In the data rows, zero lies at 4.5, halfway between 4 and 5.
Some points, one per row:
6;5;9;5;3;5;3;6
3;5;5;5;3;2;7;6
4;6;6;7;3;2;3;5
5;4;4;4;6;6;4;5
5;6;2;6;5;6;5;4
6;4;8;6;4;4;1;5
4;5;1;3;4;6;6;3
4;4;4;4;5;6;3;3
6;4;3;6;5;5;1;3
3;7;6;4;4;3;6;6
4;5;5;3;4;5;7;5
4;4;4;4;4;3;4;6
4;5;1;4;4;7;6;3
4;5;5;5;3;2;4;6
5;4;3;3;6;8;4;1
1;5;5;4;2;0;8;7
6;1;2;1;8;9;5;2
5;5;6;7;3;4;3;5
5;5;4;4;6;7;2;2
5;3;2;3;6;9;3;1
5;5;5;5;4;4;4;6
4;4;6;4;5;3;4;6
4;4;4;4;7;6;3;4
3;5;5;5;3;3;4;5
4;4;3;5;5;6;4;3
5;5;3;6;5;8;3;2
6;3;3;5;6;7;2;0
5;5;5;7;4;4;2;4
10 more points follow, each with its number after it:
3;6;6;4;4;3;6;7 0
7;4;6;3;7;9;4;2 1
5;5;5;6;4;6;4;4 2
3;5;1;4;3;5;6;3 3
4;4;7;5;3;2;4;6 4
3;6;6;6;2;0;7;8 5
5;4;0;3;6;7;8;4 6
5;5;4;4;5;7;5;5 7
6;2;6;4;7;6;3;4 8
6;3;2;2;7;9;5;2 9
Which of these numbered points is nearest to each point below, ignoring the direction in which the first points spread most? Its number follows each.
6;3;4;4;5;6;2;3 > 4
4;4;7;4;4;4;5;4 > 4
6;2;1;2;9;9;6;2 > 9
3;6;6;7;2;0;7;8 > 5
4;6;4;6;4;6;3;3 > 2
Here are 10 other points, each followed by its number:
3;5;4;3;4;1;8;6 0
4;4;1;4;5;7;6;2 1
5;4;6;4;3;3;5;5 2
4;5;4;4;4;3;7;6 3
4;5;5;4;5;4;4;5 4
6;4;7;5;5;4;2;6 5
5;3;4;4;6;6;5;4 6
5;4;4;5;5;5;2;3 7
5;5;4;5;5;4;4;6 8
4;5;5;5;3;1;4;7 9
The same question for these:
5;2;2;1;7;6;8;3 > 0
3;6;4;6;1;1;7;6 > 1
4;5;4;3;5;6;7;4 > 3
5;5;9;7;3;0;3;8 > 5
4;6;7;5;4;2;5;7 > 4
